Input: [ 28, -58,  22,  54,  25, -52]
Output: 22
Input: [  4, -10, -44, -14, -19, -23, -60]
Output: -44
Input: [ -3, -69,  -2, -20,   3]
Output: -2
Input: [ 76,  16,  -3, -69]
Output: -3
Input: [ 21, -24,  -4,  75,  31, -28, -59]
Output: -4
Input: [ -5,   8, -64, -12]
Output: -64
Input: [-27,   5,  63, -13, -57, -10]
Output: 63
---
array([[-34, -30, -29, -26, -11,  10, -55],
       [-52,  -9, -76,  20, -33, -51,  46],
       [-20,  33,  16, -30, -52,  16,  -6]]) result: -52

array([[ 20, -77, -12,   7, -67, -19],
       [-43,  29,  28, -42,  24,  -9],
       [ 36, -52, -22,  30, -34,   6]]) result: 30

array([[-23, -28, -60, -41,  -7, -27, -16],
       [-23, -28, -60, -25,  -7, -29, -16],
       [-23, -22, -60, -41,  -7, -27, -16]]) result: -7

array([[ 13, -18,  76, -32],
       [-54,  25, -11,  11],
       [  9, -22,  30, -37]]) result: -22

array([[ 63,   5, -22, -14],
       [ 14, -21, -10,   0],
       [ 29, -47,  14,   1]]) result: -47

array([[ -6, -51,  15, -32,  47,  28,  28],
       [-18, -65, -24, -30,  24, -37,  33],
       [  8, -19,  49, -23,  60,  38, -23]]) result: 60
---
[-72,   3, -10,  45] -> -72, 45

[ 42,  56,  -3,  11, -71] -> 42, -71

[ 76,   3,  -8, -41, -21] -> 76, -21

[-10,  69, -18,   9] -> -10, 9

[ 14,  76, -39, -16] -> 14, -16

array([[-27,  -3, -30,   3,  21],
       [-26,  57,  -6,  24, -59],
       [ 20, -25, -28, -26,  -3]]) -> -27, -3

array([[ 54, -75,   2,  34,  51, -46],
       [-52,  20,  -9,  43,  -6,  17]]) -> 54, 17

[ 23, -62, -39, -18,  -5,   1] -> 23, 1
---
[ 75 238  66  48  25] --> 75, 25

[[-23  19  20  31   4  27   3]
 [ 11 -16 -37  -1 -46 -13  29]
 [  9  -2 -30   3   9   9  12]] --> -23, 12

[67 69 92 60 45 54  1] --> 67, 1

[31 49  1 26 90] --> 31, 90

[[  0  25 181  72 123 134 196]
 [120 201  45  86  89  71  35]] --> 0, 35

[0 6 6 8 4] --> 0, 4

[77 42 14 38] --> 77, 38

[3 6 2 9 5 5] --> 3, 5

[[157 139 102 164 242 189  34]
 [194  52 105 166 187 176  61]
 [115 169 141 178  85 115  37]] --> 157, 37
---
[ 0, 40, 69, 49, 56]: 0, 56

array([[ 61,   9,  -6,   6,  16,  -1],
       [ 25,  15, -57,  -2, -39, -20],
       [ 42,  62,  30, -34, -53,  50]]): 61, 50

[-65, -12,  34, -25,  27]: -65, 27

[  9,  48, -67, -40, -27]: 9, -27

[ 15,  26,  23, -71,   5]: 15, 5

[-70,  24, -13,  39, -46]: -70, -46

array([[ 42, -22,  15,   4,  26, -10, -12],
       [ -2, -31, -56, -50,  37,   6,   7],
       [ 44, -35,  -1,   1,  32,   9, -14]]): 42, -14

[-43, -15, -56, -60]: -43, -60
---
[ 21, -22, -14,  59, -55] yields 59, -55

[-25, -36, -33, -27, -19,  60, -28] yields 60, -36

[-15, -57, -39,  35, -38] yields 35, -57

array([[-68,  34,  15, -66,   9, -53, -46],
       [ 54, -17, -43,  48, -42,  22,  22]]) yields 54, -68

array([[-62, -72,  -3,   5,  52,  -1],
       [  5,  -8, -35, -63,  11, -49],
       [-75,  -9,  30, -53,  28,  47]]) yields 52, -75

[-59,  72,  25,  65] yields 72, -59

[-48,  -4,  19, -71, -69] yields 19, -71

[ -3,   7,  30,  32, -42,  -1,  59] yields 59, -42

[ 58, -73,   3, -59] yields 58, -73
---
[8 1 0 4] | 1

[[6942 5180 7396 5438 4663 7429 7578]
 [4349 6105 7298 7618 8172 3095 6506]] | 5180

[ 44 -22  -7 -39] | -22

[[-36  -5  14 -22 -37 -28 -22]
 [ 36 -18  -6  -9 -41  -9  -7]
 [ 44 -32 -17 -23  18 -13 -46]] | -5

[[215 111  12 221  47  72 194]
 [232 126  35 238 179 122 199]] | 111

[[4 6 3 5 4 8 8]
 [3 8 6 2 2 1 3]
 [3 9 7 2 1 3 4]] | 6
---
array([[  3, -12,   3,   2],
       [ 17, -12, -32,  61],
       [  6, -12,  46,  10]]) -> -12

array([[-56,   5,  -4,  56, -25],
       [ -9,  -8,  46,   9,  54],
       [ 17,  -9,  27, -11,  53]]) -> 46

array([[ 32,  30,  50,  13],
       [-15, -63, -18, -37],
       [-10, -39,  45,  58]]) -> -63

array([[ 12,   2, -44,  21],
       [ -2,   8,  59, -28],
       [ -7, -40,  -4,  55]]) -> 8

array([[ -9,  24,  26, -11,  16, -13],
       [-18, -34, -23,  26,  -9, -36],
       [-38,   1, -12, -60,  34,  31]]) -> 26

array([[ 56,  -6,  14, -59, -38,  73],
       [ 30, -18,  -6,  -5, -12,  11],
       [ 10, -27,  18, -18, -22,  52]]) -> -5

array([[ 24, -22,  20, -34],
       [-27, -36,  20, -25],
       [-61, -14,  38, -14]]) -> -36

array([[-41,  30, -38,  75,  21, -68,  24],
       [ 18,  30, -38,  33,  20, -68,  30],
       [-41,   1, -22,  75,  21, -68,  30]]) -> 20

array([[-42, -19, -22,  28, -39, -14, -14],
       [-47, -22, -22,  22, -35, -35, -12],
       [-30,  -7,   4,  42, -58,  -5, -69]]) -> -35
---
[ -5,  11, -46, -64] result: -46
[-40, -33, -18, -58,   1,   8,  -5] result: 8
[-58, -40, -18, -54, -65,  46] result: -65
[-60,  15,  48, -53] result: 48
[ 10, -57,  28, -21,  25, -33] result: 25
[18, 61, 40, 25] result: 40
